Each path below is one point turned by a fixed rotation once a step. After each direction that follows a path, write how fast that rotation turns it, in degrees a step (0 if it stays still).
Each turn is a multiple of 5 degrees from 10 to 175, or 0.
Each row of a path follows its step; steps can be skipped.
path 1
step 0: -21; 43; 11; -4; -15; 36; -36; 17; 3; -5; -29; 15; -39; 15; 13; 36; 25; 2; 4; -9; -45; 21; -20; 5; 29; -8; 5; 25; -48; -43; -10; -28; 29; -15; 31
step 1: 36; 12; 6; -27; 22; -4; -6; 11; -12; 5; 12; 50; 0; -30; 27; -13; 48; -31; -18; -1; -16; 23; 1; -7; 19; 41; 29; -46; 0; -15; 7; 25; 54; 9; 35
step 2: -19; -25; -1; 0; 2; 4; 32; -3; 52; 11; -18; 60; 9; -9; 27; -20; -14; -17; -29; 20; 15; 0; -46; 41; 4; 68; -23; 13; -21; 16; -6; -8; 2; -9; 10
step 3: -19; -8; 20; 10; -14; 29; 13; -1; -9; -37; -4; 24; -3; -3; 3; 50; -32; -10; -32; -20; -12; 8; -17; 7; 1; 11; -33; -53; -1; -51; 26; -45; -8; -54; -3
step 4: -49; 14; 24; -54; 11; 9; 4; 13; 1; 23; 25; 46; -28; 3; 4; 2; -17; -14; 6; -59; -33; -6; 12; -29; -25; -9; 26; 8; -19; -27; -7; -9; 46; -13; 26
step 5: 26; -4; 15; -4; 17; -21; 42; 13; 41; 10; 2; 24; -42; -14; -2; 10; 37; -73; -23; -20; -11; -59; -16; -14; 22; 27; 9; -9; 25; 10; -3; 20; 9; 0; 1
step 6: -22; 18; 7; 30; -49; -7; 41; -28; 24; 16; -30; -1; 13; 47; 21; 11; 11; -32; -25; -10; 14; -2; -37; 11; 13; 30; 21; 2; -22; 8; 25; -62; 22; -16; -12
step 7: -12; 18; 24; 8; -30; -15; -2; 4; -21; 0; 10; 13; -15; -41; 43; 32; -7; 3; -14; -34; -20; 38; 8; 1; 10; -3; -8; -2; 64; -15; 20; -61; 32; -6; 38
step 8: -28; 8; 15; -37; 14; 36; 23; -20; 2; 19; 22; 46; -10; -31; 7; 19; 27; -28; -19; -35; -17; 16; -29; -8; 26; -16; 3; 36; -18; 31; 5; 16; -20; 35; 53
step 9: 31; 14; -2; 21; -12; 4; 5; -12; 34; -22; 29; 11; 14; 13; 71; 40; 5; -69; -2; -17; 1; -9; -27; 11; -7; 33; 13; -18; -13; -9; 23; 39; -30; -5; 2
Directions:
14; -3; -20; -7; -14; -7; 5; -7; 9; -5; -7; -3; 5; 7; -7; -6; -9; 4; 0; -2; 8; -6; -4; -2; 0; 17; -5; 5; 5; -6; 15; -2; 1; 1; 11
95
12; 0; -5; 0; 13; 3; -5; 1; 4; 0; 4; 17; 14; -1; 11; 5; -5; 9; -5; 11; -4; 16; 8; 5; 4; 5; -3; 2; -13; -9; 1; 9; -13; -7; 8
45
-13; -12; -1; -12; -5; 13; 4; -9; -9; -11; 10; 4; 2; -13; 4; -2; -9; -2; 4; -9; 5; 3; -9; 9; -15; -5; -8; -2; 4; -1; 5; 5; -17; 1; 1
70
0; -4; 17; -3; -4; -7; -5; 1; 1; 0; 4; -5; 0; 7; -5; 7; 5; -2; 1; 19; 3; 3; -22; -9; -3; -8; 4; 0; -9; -10; 22; 2; -3; -2; 0
125
-5; -1; -7; 2; -5; 4; -4; 9; -1; -4; 2; -1; 8; 10; -1; -5; 0; 2; -22; -13; -1; 6; 4; -1; -1; -5; 13; -19; -10; 7; 15; 4; 1; 14; -5
140
-14; 15; 0; -14; 3; 4; 7; -13; -4; 7; 8; 5; 4; 10; -16; 5; 12; 11; 1; 9; 1; 0; 5; -1; -3; 16; 4; -3; -4; 8; -2; -9; -9; 4; 0
175
0; 5; -6; 0; -13; 4; 8; 6; -15; -9; -2; 6; -12; 11; 3; 10; -2; 12; 14; 2; -1; 8; 8; 11; -1; -7; 15; -1; 5; -4; 7; 1; 10; -15; 0
110
path 2
step 0: 30; -20; -5; 10; 46; -53; 4; 23; 24; 11; -20; 0; -16; -6; 29; 20; 31; -14; -24; -57; 15; 9; -26; -10; 11; 13; -20; -29; -33; -14; 34; 28; 14; -38; -12
step 1: -4; -54; -29; 4; 13; 20; 3; -23; 3; 36; -59; 39; -17; 42; 4; 6; -40; -2; 2; 6; 6; 26; -26; 34; 24; 4; 14; -4; 21; 20; -12; 30; -10; -23; -37
step 2: 9; -30; -21; 6; 24; -26; 29; 11; 0; -28; -27; 3; 48; 5; 4; 1; -10; -6; -28; -51; 20; 0; -24; -68; -14; 19; -7; -5; -5; -27; 4; -6; -14; -58; -26
step 3: 9; -28; -23; 14; 25; 23; -23; 11; 6; 25; -46; -2; -13; 11; -14; 7; -10; -54; -12; 6; -4; 25; -28; 34; 33; 49; -60; -29; -21; 9; -4; 10; -8; -3; -31
step 4: -7; -49; 12; -25; 45; 6; 7; -18; -46; -14; -28; 48; 33; 7; -3; 0; 2; 15; -3; -32; 62; 6; -29; -9; 1; -26; -7; -9; -8; -37; -19; -1; -15; -18; -31
step 5: 24; -17; 9; -5; 16; 21; 16; 24; 30; -9; -3; -6; -15; 0; 13; 46; -26; -30; -29; -12; 10; 13; -36; -9; 20; 27; -34; -7; -58; 15; 26; 53; -34; -35; -16
step 6: 22; -39; -8; 4; 12; 12; -18; -46; -19; 25; -3; 29; 1; 28; 0; -10; 13; -22; -35; -15; 13; 16; -51; 20; -3; -42; -27; -2; 33; 3; -34; -5; -24; -35; -51
step 7: 2; -33; -4; -26; 0; -33; -9; 47; 8; -1; -16; -34; 12; 15; 14; 4; -15; -2; 5; -36; 40; 8; -54; -18; 35; 6; -14; -4; -22; -39; 21; 29; -21; -56; 14
step 8: -9; -42; -14; 0; 20; 6; -3; -43; -2; 44; -49; 6; -20; 49; -18; 33; -28; -48; -47; -4; -1; -7; -33; 18; -31; -5; -23; -13; -8; 5; 10; 7; -22; 5; -5
step 9: 14; 2; 21; 8; -3; 5; -28; 2; 6; -2; -22; 26; 45; 32; -23; 19; -12; 15; 10; -50; 48; 20; -44; -57; 29; 4; -15; -8; 20; -31; 2; 3; -28; -26; -25
Directions:
0; -12; 5; 7; 7; 5; -6; 13; 15; 11; 6; -10; -3; -11; -6; 5; 0; -8; -7; 3; -11; 5; 6; -1; -15; 0; 2; 3; -16; -9; 13; -1; 9; -5; -3
145
11; 11; 1; -1; -6; 4; 11; 6; -12; 6; -2; 3; -4; -12; -3; 3; -2; 4; -4; -23; 6; 0; -4; -5; -2; -2; 1; 15; 7; -20; 2; -7; 11; -1; -3
155
-9; 5; 1; -6; -2; 12; 1; -14; -8; 16; -11; -4; -7; -6; -1; -2; -7; 5; -16; 17; -10; -13; -1; 4; 11; 2; -5; 2; 1; -1; 1; 4; 10; -8; -7
155
9; 15; -1; 5; 0; -3; -10; -9; 2; 19; 6; 12; -2; 3; -1; -5; 16; -4; 4; -8; -15; 5; -2; -1; 4; 4; -7; -14; -2; -4; 4; 0; -6; 9; -12
130
-9; 0; 1; -5; -7; 1; -8; 2; -3; -4; -17; -3; 5; -1; -6; -7; -10; -21; 11; 1; 1; -8; 0; -17; -9; 4; -8; -7; 1; -8; 0; -3; 5; 17; -3
65
-2; -7; -1; -2; 8; -15; -6; 10; -16; 6; -4; -13; -3; -4; -1; -10; 16; -3; 1; 4; 9; 0; 1; 19; 7; 2; -8; -6; -1; -12; -4; -4; 6; 2; 12
100
